rotation steps, each row followed by its count of steps
The counts run from 0 to 620.
[-11  -4 -11 -11  10   4   5   0  -2   2   3  17   1  13  -7  -9  10   1
 -17   6  12 -21  19  -1   1   2 -18 -16  16   2   8   8  13 -11   3  -3
  -3   2   8   7   9 -12   6  23   2 -21   1   9  -1 -14 -10  21] | 503
[ -5   3  -2 -10  -2  -1   4  -3   1 -25  11   6   8 -16  -3  -3  22  17
   0  -6 -20 -19  10   4  -5  13   6   0   7 -20  21  17  13   5   8 -11
  14   7 -15  -4  -9   8 -12   9   4  -7 -19  12  19  -2  -1   0] | 323
[-10  11  -1   3   1   2  13   4 -23  -2   0  -3 -15  12 -21 -12   2 -20
  13   1 -15   2 -14  -6   8  -7   0  -8   4  27 -10  -7   6  -8   2 -10
   0 -15   7  10  24  -2   5  -7 -17  14  15   0  -7  13   7   2] | 309
[-14   3  15  13 -14  -8   1 -18   0 -16  -6  -3  -5  13 -19 -16  -9  -6
  20  -8  -1   9  -4  -8  13 -11   8 -25  10  10  -8 -18 -16  -6   0   0
 -12  -9  12   4   2   2   7  -2  -2  -1 -12 -25 -13 -18   1   6] | 375
[  0  -9  12   8  -2 -11   3 -14   6   2   8  11 -22   6 -11  -3  32 -12
 -13  -2  -1   6 -17   8  11 -12  -1 -16   6  -2  -3   1  12  27  -4  -5
   8 -17  13   6  20 -22   3  -5  -6  12   6  14   9  -3   4  -7] | 480
[  4   8 -24  -9  -5  -1   9   9  -9 -13  -1  -7  -1  -4   2  -5   5   7
  26  -7 -33 -17   4  -1  -5  -4  -3   1   8   3  15  14  16 -25  13 -14
  11  -8  -5  14  10  16 -17  14  -8   0   0   5   0  13  -5   2] | 213
[  1  21 -35 -13  -4   8  -6   1  -2 -26   7   6  -5  -8  -6 -21  17   1
  24 -11 -21 -12  13   1   3  19  12  -4   9   1  -4  16   0  -7  -3  -9
   7  -3   6   6  11  10 -10   2  -7   2  -6   7 -11 -10   3  15] | 286
[-14   7 -16  10  -1  -6   8  -4 -22  -6   0  10  -8  15 -15 -15   9  -1
  11   2   5 -21  19  15  13   7  -9 -29  24   9  -5  12 -21   5   9 -12
  -1  14  14   8   5   4  20   7   3 -10   0  -7   0 -11  -3  11] | 431
[ -4   7 -13  -5   4   5  19   0 -12  -9   2  -2 -23 -14 -20   1  -6 -10
   0  14 -25   6   1  -3   2   5   6 -20   8   5   1 -27  -1 -22   5 -23
  11  -1  -4   7  25 -14   5   7  -5  -2   5   6  -3  -2  14   2] | 232
[ -3   5  15 -13   3  -4  -6 -14  -4 -20  10  12   8  -7 -15  -4  18  -6
   5   3 -25   3  -1 -27  -3   6  29  -9  -1   1  23   9   1  -7  -7  -3
   8 -26   1  -3  14 -14 -15   4  -6  -3 -18  -2  -6   2   2   4] | 380
[-11   0  -4  12  29  -6  22   9 -21  -1   9   6  -7   8 -19  -8  13  10
   0  -8   4 -15  -1  20  -6 -12 -16  -6   4  18  -1  13  17  -2  14 -13
   3  -1   1  -3  12  -9  13   7   6  11  12   7  17  15   3  -1] | 216
[  2   7  -4  -2 -18  -3  -8 -12  27 -28   0   3  10  -5 -11  -2  13   4
  21 -13 -20   9 -12   9  16   3   8  -6  -5 -13  11  -7   8   9   2   7
   3 -13  -7 -10  -7   4  -3  -2  -5  11 -12   0 -15  -9   9  10] | 191
[-19  11  27  13 -16 -16   7  -9 -12 -16  -2  -2  12   1 -12  -8   4  11
  10 -12   0 -13  -1 -10   8 -14  -3  -9   4   0   4   6 -11  10   6   4
  -9   7 -17  -4 -14  20 -13  -4  -8  -6 -25 -22   8   3 -18  -2] | 207
[-26   6  13  15 -12  -7   8   3  -6 -12  -6   2  19  11  -5  -2  -8  14
  23 -14   2 -22   2   2   0 -13 -22   0   3   4  -1  10   3  -7   8  16
  -9   0  -9  -4 -13  19  -2   5  -3  -6  -9 -25   3   6 -16   8] | 356
[-21  -8  21   6   9   1  17  -8  17  -3  14  23  -7  -1 -15  10  12   4
  -1  -7   4  -2 -11  12  -1 -12  -8   4  -2 -13  -3  -3  31  14  -9   9
   0  -9 -12 -18   1 -16   9   3   7  20   0  -3  16   1   0  -6] | 12
[ -2   3   2  -2  15  -7   4  -5   3  -8  15  14 -11   0 -18 -12  26   3
 -22 -14  14 -11  11  -3   4  -5  -4  -8  15 -11 -22   8  16  12 -16   8
 -12   9   4  -5   9 -15  -4   6   3  10 -11   8   8 -19  -4   5] | 575
[-24  18   4  12  -3  -6   8   3 -12 -25   0  -4  18  -3 -18 -11   2  15
  12 -14  -2  -5   3  10  14  10  -8   1  -1   1 -18   3   2  15   9   9
 -22   8 -14 -21 -13  12   1  -7  -9   3  -4  -7  -2   3   4   7] | 283
[ -5   9  -7  -2   1  -8   1 -12 -17  -9   4   8   9  15 -10 -16  26  11
  20 -11  -1  -8   6  11  16   7   5 -11  21  -1  19  27 -16  13  13  -5
   1 -11  13   4   1  13  12   7   1  -1  -1   0   3   1   0   5] | 358
[ -9   0  18   3 -10 -15   1 -18 -15 -13   2   3  10  -3 -11 -19  23   8
   5 -13  -1 -10   6  -8   6  -6  16 -18  16  -6  18  23 -15  18  14  -5
   0  -5  -2   8  -1  16  -9   0  -5  -9 -16 -10   8   4  -1  -1] | 208
[  1  -7  24  17  -9 -10  16 -13  -7  -3   7  -4 -18  -3 -13  -3  20  -3
   9   5 -16  -7 -14  -7 -10 -24  12 -11   9  15   3   6   6   4   5 -16
  14 -12 -10  18  10 -10  -3 -10  -6   5   1  -3  20  17   1 -24] | 235
[-11 -11  24  -5  -2   9  10  -7  12  -4  11  14  -3  -8 -13   3   6  -7
 -27  21   5  -5   7 -12  -4   4   1  -7   5 -16  -9 -11  20  11 -13   5
  -6   0 -16   1   7 -32   7   4  -4   4  -4  13  10 -12   4  -3] | 89
[  4   7  -3  17   8 -22   7   0  -3  -4  -1  -2 -20   2 -19  -9  17   7
  -1 -30   2  -6 -11  -1  -1 -20 -16 -15   1  19 -13   2  15  -8  -7   2
   8  -2  18  -6  10   2 -18  -2   4  -5 -13   5   0  -3  -9   7] | 253
[-22  -3  21  14   9 -10   7  -6   6 -13  -8   1   3   9 -25  -4  -4  13
  -2 -11  12   2   1  14  16 -11 -18 -24  -2   6   9 -10   3   3  12   1
 -18  -6   4 -12  -8  -7  12   8  17  -6  -7  -7  -9 -12   3  14] | 188
[-10  -4  20   1 -17   5  20  -3  10 -10   3   1 -14  -5  -9   5  -2  -2
  -3  -6  -3   8 -17  -1   6 -21  -3   5   6 -12 -11 -17  29  12  -4   5
 -12  -7 -25  -7   2   2  -1  -3  -8  27   2  -8  11   8  -5  -9] | 555
[ -3   2   4  -1 -14 -14  -2   0   6  -4  -5   4   7  14  -3 -14  10   3
 -10  -7   6 -20  11 -27   0 -11 -22 -12  13   6  -4  10  14 -11  -2  11
  -5  -8   6  10   4   0 -14  17  -4 -24 -12   0  -8 -11 -21  20] | 391
[-12  -1   4  -6  -8   9   7   5  20 -21   1   1  -9   1  -7  -2 -12  -4
 -13  12   1   2   3  -2   5   3 -15 -10   9 -12 -24 -30  18 -11 -10   5
 -18   3 -14  -1   1 -14  12   7  -2   6   4   5 -12 -27   2  13] | 371
[ -5   0   4  23   0 -15  16   1 -11  -3  10   2 -10  -7  -8   4  21   5
   6  -4  -8 -30 -10   7  -8  -8 -17  -5   5   9  -7  20  16  13  -1  -9
  21   6  -6  -2  12   2  -3  -7   1   5  -9   4  34  15 -10 -10] | 572
[ -5   6 -24 -19 -27   2   2  -6  14 -23   4   6  -2  -2  -3   4  12  12
  19 -13 -24   0  -1  25   9   8   2   1   9 -29  16   5   6  11   9  -7
  -1   0 -10  -9 -14  16   2  12  -5  10  -8   2   2  -7  -1   7] | 41
[-10  -3  20  28  -8 -13   5 -11   8  -8   5  -1  -8   1 -12  14   7 -10
  15   6 -20 -10 -27  -3 -12 -13  -7  -4 -16  18  -3  -1  15 -11  -7  -7
  25 -15   1  -4  12 -14  -7  -9  -3  -7 -11   0   8  12  -1  -5] | 196
[ -6   2  -9   8   8   0  15   4   0  -7   7  -1 -19  -6 -13  -4  11   7
  -7  -9  -4  -7   4  33   9  -3 -17  -8  16  -1 -21  -6  21  18  10 -13
  -8  14 -11   6   8  -1  14  -3   5  17  17  13  15  -2   6  -6] | 255
[ -4  -2  -6   7  25  -3  20   3  -9  -5   2  -2 -14  -9 -19   9   5  12
  -6  -1 -11 -16   4  19 -11  -9 -15 -10  -2  12  12  -2  18 -25  14 -27
  10   4  -3  -2  12  -7   4  18  15   0   3  10  14  10   4  -2] | 327
[ -7  10  12 -11 -16   1  -1  -9  11 -30   4  10   7 -12 -11  -4   7  -9
  21  -5 -22   7 -10 -16   3   4  24   6  -2 -11  10  -6   6  -1  -8  10
   0 -16 -13  -8  -2   2 -18   1 -14  10 -19 -12 -11  -4   8   1] | 379
[  0   2   6 -10  14   0   0   6   1 -12   9  13  -3   5  -9 -26  16   8
 -22 -14  18 -11  24 -19  -3   1   1 -11  22  -8 -16  10  24  -8 -16  11
 -12   4   0   6   3 -11 -13  13   1  -4 -12   6  -1 -13  -5   9] | 464
[-12   6  -4 -18 -13  10   3  -1  12   1  -3  15 -17  17  -7  -6 -16 -15
  -1  18   3   0  11  -9   6   0  -8 -15  20 -12  -7 -22   6 -20 -12   8
 -12  -2   2   7  11 -17  15  21  -8   7   4  -9 -10 -20  -3  14] | 409
[ -1  -6  -6   5 -20 -10   9  -2  13  -5  -7  -3  -7  18   3  -4   0   3
  11   5  -2 -17   9  11  11 -12  -9 -30  18  -3  14   0   3 -17  11  -9
   2 -15  10  30   2   9  11  20   5 -17   4   0  -5 -21  -5  13] | 186
